(in the rows, 128 means zero)
Named turns come first, each shown by rows before and after it. Which turns, in which order, take the first row of each pair that follows to the second? Write the first one first, as in the answered first pair.
turn q_201:
[131 113 146 119 159 112 103 119 123 100 148 125 108 133 124 141  97 171
 115 126  94 123 138 152 124 127 132]  ->  [136 122 142 113 163 111 100 119 123 102 136 123 109 137 126 148 101 168
 114 136  92 126 139 154 128 128 135]
[118 141 122 122 135 132 152 111 142 143 147 116 116 100 134 146 123 103
 131 143 142 114 128 103 125 117 139]  ->  [126 117 121 128 120 126 151 117 152 132 143 118  95 118 128 132 136 103
 127 100 134 102 138 103 127 125 142]
[136  96  94 144 158 118 153 128  92 131 101 178 124 149 157 120 125 158
 102  65 108 127 127 136 156 156 132]  ->  [127 120 104 119 172 135 144 123  67 155  92 183 161 139 171 157 118 159
 102 120 110 149 126 143 161 147 129]
[106 141 155 120 115 160 132 114 105 139 117 124 155 108 135 162 153 125
 112 146 151 132 124 153 138 131 113]  ->  [109 132 154 132 122 153 136 118 115 149 145 110 131 100 124 125 136 120
 114 139 194 113 121 136 133 130 104]
turn q_14:
[120 130 119 150 121 125 121 111 133 119 136 129  92 129 118 120 144 121
  97  85 126 102 140 107 132 141 146]  ->  [111 127 119 154 112 132 126 118 130 115 123 138 102 136 112 115 156 117
 100  86 122 113 143 111 140 142 145]
[129 148 139 122 155 131 119 110 133 114 137 104 127 125 143 138 106 147
 141 120  96 137 149 150 127 111 169]  ->  [133 131 138 127 151 114 105 108 149 116 141 103 115 129 132 111  99 147
 137 115 112 134 151 148 124 117 162]
[104 168 155 103 171 127 116 104 126 153 169 118 119  89 146 145  92 132
 115 149 164 113 137 138 113 108 118]  ->  [123 140 148 124 164 114  84 119 142 148 156 117 114  94 115  86  93 132
 111 141 178 116 137 145 109 116 107]
turn q_913:
[120 128 139 131 124 129  95 122 144 144 161 131 154 100 113 110 124 120
 175 199 175 121 108  69 135 134  88]  ->  [ 90 162 139 117 139 146 146  89 121 132 159 121 115  98 178 198 120 117
 162 130 118  94 133  81 116 121 137]
[148 134 126 128 182 109  73 106 131 170 162 120 105 102 134 166  74 115
 137 100 144 120 159 158 100 105 133]  ->  [153 129 128 131 172 105  52 121 126 161 161 120 116 106 109 132  66 111
 139 127 171 135 154 157 111 103 121]
[108 171 144 115 113 172 134 114 138 118 111 161 123 129 156 195 129 136
 150 117 122 130  83 129 117 126 119]  ->  [105 149 143 141 108 156  96 112 158 113  79 159 111 111 127 152 128 147
 118  85 113 142 112 159  87 143 117]
turn q_922:
[113 106 126 132 118 125  77 143 157 138 116 106 188 128 120 112 144 123
  96 151 158 145 124 150 102 137 141]  ->  [117 117 124 131 114 133  90 140 145 124  94 120 201 145 137 147 156 128
  97 131 126 160 124 154 116 132 154]
[122 128 141 115 130 116 173 115 126 137 168 109  99 142 168 144 110 125
 120 121 129 105 117 100 134 119 143]  ->  [122 129 142 119 129 118 167 109 135 141 171 108  93 130 162 134 107 129
 116 122 148 113 117 106 125 121 139]
[129 101 132 150 127 114  98 126 116 132 107 126 144 104 102 123 111 140
 135 133 125 139 126 140 121 135 136]  ->  [139 104 123 146 122 108 102 126 105 125 103 124 154 108 112 140 126 148
 135 121 110 148 128 134 132 132 142]
Then:
Each pair is 2 to 3 turns apart.
[118 134 109  69 128 165 155 114 128 126 161 101  81 141 148 167 141 139
 146 106 117 111 138 155 152 105 144]  ->  [ 99 133 120  77 120 173 113 116 118 130 103 107 122 105 111 144 155 145
 113 136 101 160 157 194 144 116 138] | q_913 q_14 q_201
[ 84 106 116 139  68 137 154 124 113  96   9 171 147 143 120 117 191 103
 141  87  81 153 153 116 131 134 145]  ->  [ 46 165 142 107 111 153 131  99  85 133  21 153 155  91 144 165 163  93
 121 145  92 158 154 126 116 117 155] | q_201 q_913
[ 84 170 136 106 172 136 119  90 127 159 136 103 110  85 146 167 108 111
  91 152 138 113 138 141  78 107 142]  ->  [111 123 135 133 156 113 100 119 156 149 155 105 102  92  96  73 109 113
  98 150 181 117 132 120  90 117 105] | q_201 q_913
[111 126 133 132 141 111 136 123 146 127 132 125  89 114 128 114 104 124
 103  98 133  93 142 127 104 125 140]  ->  [121 135 125 118 140 123 157 142 137 145 166 126 111 130 139 129 107 112
 137 141 156  97 116  95 132 115 123] | q_913 q_913
[124 159 129  94 141 162 148 112 105 145 127 120 135 108 183 202 119 115
 161 160 110 118 140 121 125 119 153]  ->  [140 118 117 129 111 137 149 108 125 115  99 132 110 142 165 158 142 119
 146  70  67 111 159 133 114 141 167] | q_201 q_201 q_201
[123 142 145 142 114 134 147 116 111 119  96 142 127 118 167 184 151 125
 137  90  83 149 153 138 125 129 156]  ->  [134 121 139 148  91 129 112 144 110 130  77 147 172 107 121 139 160 124
 139 148 119 184 149 141 137 131 128] | q_913 q_14 q_913
[123 144 135 150 146 116 105 122 170 117 143  94  94 108 104  85 108 149
  81 102 115 105 137 131  90 159 137]  ->  [114 155 125 142 122 148  97 120 144 107  86 119 160 101  96 111 148 143
  85 146  87 160 141 154 107 154 146] | q_14 q_201
[ 96 122 131 136 136 141 110 108 144 110  74 116 128 153 118  98 147 143
  88 105 127 143 132 165 101 177 136]  ->  [ 86 155 128 117 150 147 130  93 127 129  88 106 123 145 154 158 140 138
  98 117 113 133 123 153  95 162 154] | q_14 q_14
[120 169 128  82 122 175 140 126 126 130  66 137 178 104 112 154 121 112
  92 171 139 181 101 129 159  98 128]  ->  [136 134 108 104 125 146 176 134 171 132 145 120  93 140 115 100  95 104
 110 119 193 111  84  70 167  99  99] | q_201 q_201 q_913
